R: rows in a few groups, each row roughly a mix of its group's directions
R (155 x 11)
[[47,-20,30,0,-26,-9,8,12,0,-11,22],
[-21,32,20,11,-12,41,-5,-21,22,-16,-8],
[-24,-21,-2,43,9,3,2,-14,-31,5,31],
[-28,10,53,23,-8,-1,-11,8,-15,18,3],
[-35,-24,12,2,-4,-31,-24,-16,1,34,-12],
[-35,-30,-29,-2,9,-15,17,7,-28,24,10],
[-23,-24,15,5,-5,-33,-30,-25,2,30,14],
[18,-23,-3,-6,-25,-26,28,37,7,-1,26],
[13,26,-39,-29,18,24,-3,-22,12,-16,-11],
[-41,20,-23,22,-7,26,19,-18,-23,4,7],
[9,-21,-31,-47,14,-3,23,-26,-6,5,-3],
[28,20,-33,-12,-10,15,-11,8,-2,-47,2],
[-43,-7,7,-24,17,3,-22,-34,-16,18,-6],
[-8,-26,34,14,20,-27,-12,-13,-8,27,-27],
[26,22,9,-46,-9,-1,25,16,-7,11,-24],
[-13,5,2,37,-11,-11,-6,17,-11,-4,53],
[36,-29,25,15,9,-17,7,8,1,-19,35],
[-26,8,-19,10,-4,45,12,-18,-30,-5,20],
[-12,17,33,34,-11,-8,-13,17,-8,10,40],
[8,-18,32,-22,-6,12,-28,33,19,-17,-22],
[-29,18,30,38,-16,26,-6,10,-2,3,20],
[-5,-16,5,-14,-42,9,44,12,1,-24,10],
[40,-11,-29,-15,13,-21,-7,-32,23,-4,0],
[-32,-38,-14,-15,19,-25,10,-28,1,12,-13],
[13,26,29,23,0,41,1,-25,-15,-12,15],
[-49,-4,-34,6,8,-20,-14,10,-11,18,-16],
[-20,34,1,-26,5,-9,-3,46,10,-17,15],
[-25,3,3,9,18,-38,32,-19,-3,29,-18],
[-30,-18,-45,-10,-23,0,32,5,-5,13,6],
[9,-6,47,17,-33,-21,25,4,6,-11,-12],
[-12,8,7,-2,-3,-34,32,39,-12,12,29],
[-2,-31,-4,-10,14,-26,-40,34,-18,0,-3],
[37,29,16,-17,19,3,-18,-6,29,-19,-21],
[9,2,5,-13,-20,-38,23,34,-2,-13,-34],
[-7,-40,-35,2,5,-31,-2,-3,-21,25,-9],
[5,-8,56,-5,-24,-5,25,-12,16,-5,-15],
[14,-37,33,-7,20,-20,1,-20,-14,31,6],
[49,-11,-26,2,-12,-10,4,9,1,-21,33],
[-12,35,-7,-14,-19,16,-18,27,11,-36,-22],
[19,38,-4,17,-21,35,3,29,13,-16,-5],
[59,14,-9,-5,-2,-3,13,4,2,-30,14],
[9,-32,16,0,-29,-38,-10,-15,23,17,18],
[-14,19,19,-22,30,7,-22,11,27,38,1],
[-3,31,2,-15,-8,50,-3,12,-5,-11,-31],
[-8,34,-30,-11,13,43,-16,0,-19,-15,-2],
[26,21,-30,-13,13,29,23,-9,13,-33,8],
[-36,-22,4,27,-17,-17,0,9,-31,30,7],
[29,-37,39,2,13,-23,-17,-4,3,18,4],
[13,-10,33,22,-12,-26,18,-39,0,25,1],
[-20,-46,18,1,-7,-34,-9,1,-23,21,6],
[16,-18,22,22,28,-19,-25,-13,-7,34,19],
[23,33,48,-3,11,25,-12,-12,5,-12,-5],
[4,33,-5,16,-25,39,-6,33,-7,-16,14],
[-44,16,33,31,-10,-2,4,2,-17,20,3],
[-50,25,2,14,18,5,-13,13,-15,20,-22],
[-29,18,26,18,10,22,-32,-2,-17,19,-25],
[43,18,13,12,-13,38,-27,-13,5,-7,-9],
[45,-13,17,12,-26,9,15,8,-3,-22,31],
[30,-19,10,-5,1,-11,32,-19,-8,31,-34],
[15,-25,-9,7,-20,-7,17,-52,-14,1,-21],
[56,-12,14,-14,6,-18,21,-15,18,-2,-4],
[-36,6,40,25,-3,16,6,-12,-28,16,2],
[35,-21,-4,5,33,-22,-40,-9,1,11,-5],
[1,-17,-50,-30,1,0,10,-19,18,15,-19],
[14,-13,-23,-44,36,-12,-11,-3,7,24,-4],
[6,14,27,1,11,-30,4,-26,-5,6,-49],
[0,-19,-54,-14,-3,29,-15,2,-18,-13,9],
[7,28,45,-5,15,-16,-9,8,20,21,27],
[-26,-9,-19,0,31,35,-4,-37,-17,-13,-5],
[-41,1,30,-7,-25,3,-22,13,-10,27,-20],
[-5,10,27,28,-43,0,20,10,1,-31,-13],
[26,-11,17,16,-1,6,28,-39,32,4,19],
[10,13,1,3,8,40,29,-30,11,-22,28],
[32,-7,-48,-15,11,8,13,-10,1,-29,14],
[19,-1,0,4,34,-33,-15,-31,-14,20,-25],
[32,3,51,6,-18,-10,-5,26,1,-11,10],
[-8,-13,-25,-55,23,15,5,-2,-2,-1,-21],
[-41,-2,0,-5,35,-17,-13,21,8,33,-11],
[5,34,29,-35,7,14,-11,21,21,7,-24],
[-5,33,7,26,24,33,-6,-31,-18,-15,7],
[31,33,-1,-41,-1,25,-17,3,8,-18,-9],
[14,-12,17,6,7,-56,-3,6,3,23,-25],
[31,-10,-23,-12,-21,-13,30,-26,12,-31,-8],
[-12,-25,18,25,8,-40,26,-11,-12,28,6],
[26,-51,10,-32,-4,-10,20,-12,-3,-1,7],
[34,-35,-10,16,11,1,0,-2,-25,-20,34],
[48,6,-6,17,-20,2,21,13,1,-37,5],
[-7,-28,-20,18,-9,-21,38,6,4,-29,-26],
[-4,-27,-2,-19,-19,8,22,26,-37,-20,26],
[10,0,46,9,12,-36,3,-15,0,27,-19],
[22,-2,40,20,-9,0,-21,-30,16,4,30],
[32,-37,14,0,14,-46,-6,8,9,6,1],
[10,25,4,-17,-5,55,1,3,-4,-19,-25],
[-18,32,1,-46,7,17,-6,22,12,-11,-22],
[-4,21,60,24,-13,4,13,-4,2,7,9],
[-11,4,-24,15,-7,-4,-14,6,-22,-12,57],
[33,20,-32,-38,-14,18,3,4,16,-18,-8],
[-25,-23,-25,-26,20,-32,8,4,-18,15,-25],
[-18,-10,3,-32,-29,-23,-9,5,18,27,-33],
[11,10,-11,34,-36,-3,3,29,12,-35,12],
[-36,23,35,11,-10,23,-16,18,-15,16,-15],
[53,-4,28,-25,-1,1,-10,14,13,-20,2],
[-10,21,-45,-29,31,-3,-13,8,-5,12,-18],
[-13,-19,5,8,13,-19,41,-6,-42,13,15],
[10,7,-44,-13,-20,-16,41,-6,-1,-21,-3],
[-33,-30,-3,15,22,-43,1,4,-8,22,3],
[-38,-23,-28,13,-8,-14,23,26,-21,-7,16],
[-24,17,25,23,-40,11,27,10,-7,-21,-7],
[-7,9,18,-4,-41,21,17,15,21,-37,-13],
[32,8,4,0,-21,47,-18,-14,4,-29,0],
[11,-16,14,26,13,-5,-18,-49,9,25,-15],
[9,25,51,25,-25,9,-4,10,13,12,-4],
[26,-22,-42,17,-33,4,-3,6,20,-16,9],
[-46,-24,-16,7,-5,12,-10,-7,-23,9,34],
[-6,47,-5,33,2,24,-7,-7,30,-5,14],
[-28,14,-46,-7,20,18,-25,-21,-10,1,-2],
[3,42,-7,0,9,49,3,13,-10,-22,-5],
[-16,-12,44,-10,-22,5,2,44,-3,-6,-15],
[-6,15,47,6,-36,11,8,28,-10,-2,14],
[38,16,7,-24,29,9,-24,-18,10,24,-17],
[-7,29,14,12,-22,-13,-3,49,17,-13,-19],
[-19,22,16,-33,19,-7,4,42,17,12,-18],
[46,-2,0,3,-28,20,28,-4,0,-20,23],
[19,4,26,-17,6,15,-5,-22,23,11,-48],
[19,-40,6,29,-16,15,23,-31,-6,2,-14],
[-31,12,-36,-14,-5,16,-15,36,-11,-22,-5],
[33,-16,-42,-24,13,-20,4,-1,17,6,22],
[9,-11,-28,-5,-2,45,3,-22,-36,-6,15],
[-5,41,-3,-28,-2,-12,-10,24,12,-8,-40],
[28,35,48,7,-11,9,17,-3,8,-12,1],
[-16,15,23,33,17,-1,13,-45,7,22,-3],
[37,-19,-5,-26,-12,-36,8,0,26,8,-22],
[-17,-14,22,35,-13,-27,6,-35,-3,27,-7],
[7,10,6,-1,-11,31,33,-30,-41,13,0],
[-29,24,26,9,13,-9,16,-5,-6,47,12],
[-27,43,31,-8,-1,-9,7,-1,31,20,-4],
[-21,-17,-30,-6,-19,-15,19,-17,-32,16,-30],
[-26,28,13,12,13,10,5,-23,-41,20,-19],
[9,0,16,28,-38,2,-1,35,17,-29,11],
[-18,-2,18,-6,-4,54,-10,-3,-31,-11,-16],
[-35,19,40,9,12,23,-5,-22,-8,25,-7],
[13,-52,-3,-16,-4,-33,5,-26,6,3,7],
[18,-25,-39,-36,-3,2,16,-16,-8,-26,-12],
[58,15,5,-22,-7,16,11,-3,6,-18,-12],
[-1,30,5,0,-24,-6,0,42,31,-21,-19],
[-25,-45,-22,-2,0,-5,20,-31,-19,11,-8],
[-42,-6,7,-2,-2,-31,20,12,-12,36,-17],
[6,-36,5,19,-3,0,9,-50,-12,25,-6],
[-43,-25,25,7,-19,-7,-18,7,-15,26,-17],
[-53,-28,18,12,10,-11,10,-5,-14,17,-12],
[-49,-16,-30,5,1,-21,-3,-6,-24,21,-3],
[28,-40,-17,-29,-6,-22,18,-6,21,16,-6],
[3,8,6,-17,-12,7,34,54,-3,-16,11],
[-29,-31,-31,-33,17,24,-3,-10,-5,-5,-16],
[-16,37,-45,-3,11,10,-14,20,-4,5,-25]]

one row of each group, then the others: which group is each in?
[8,-29,36,8,0,-21,24,-26,9,34,4] : <45>
[3,-36,-39,-17,-9,13,7,15,-25,-19,20] : <44>
[14,-33,-9,19,20,-18,39,8,-14,-20,20] : <97>
[-44,0,17,3,8,-25,5,16,-7,40,15] : <18>

[-30,-4,-5,-26,4,-3,32,-23,-5,37,-21] : <45>
[26,-23,-20,-9,-16,7,14,21,18,-32,34] : <45>
[49,-17,-7,10,11,-7,4,-38,-12,22,-2] : <18>
[29,-41,-6,-15,19,-8,0,-28,0,17,28] : <44>
[-29,-20,44,17,1,7,-19,-30,-7,17,2] : <97>
[-32,-9,-32,27,-4,-35,-5,-14,-9,-18,18] : <18>
[31,-23,-34,-23,-17,-10,13,18,15,-28,8] : <44>
[39,-27,-13,6,20,-29,5,-14,-9,-11,32] : <97>
[24,-8,34,30,-4,-6,24,-4,-33,-5,26] : <45>
[23,-21,31,27,-40,-15,7,10,-4,13,15] : <45>
[-16,26,23,-16,-1,34,-27,24,19,2,-24] : <18>
[9,46,-1,7,13,-31,-34,11,4,10,18] : <18>
[6,-32,-19,-14,20,23,20,24,-23,18,27] : <18>
[32,-15,23,6,-31,37,2,-13,12,-23,11] : <97>
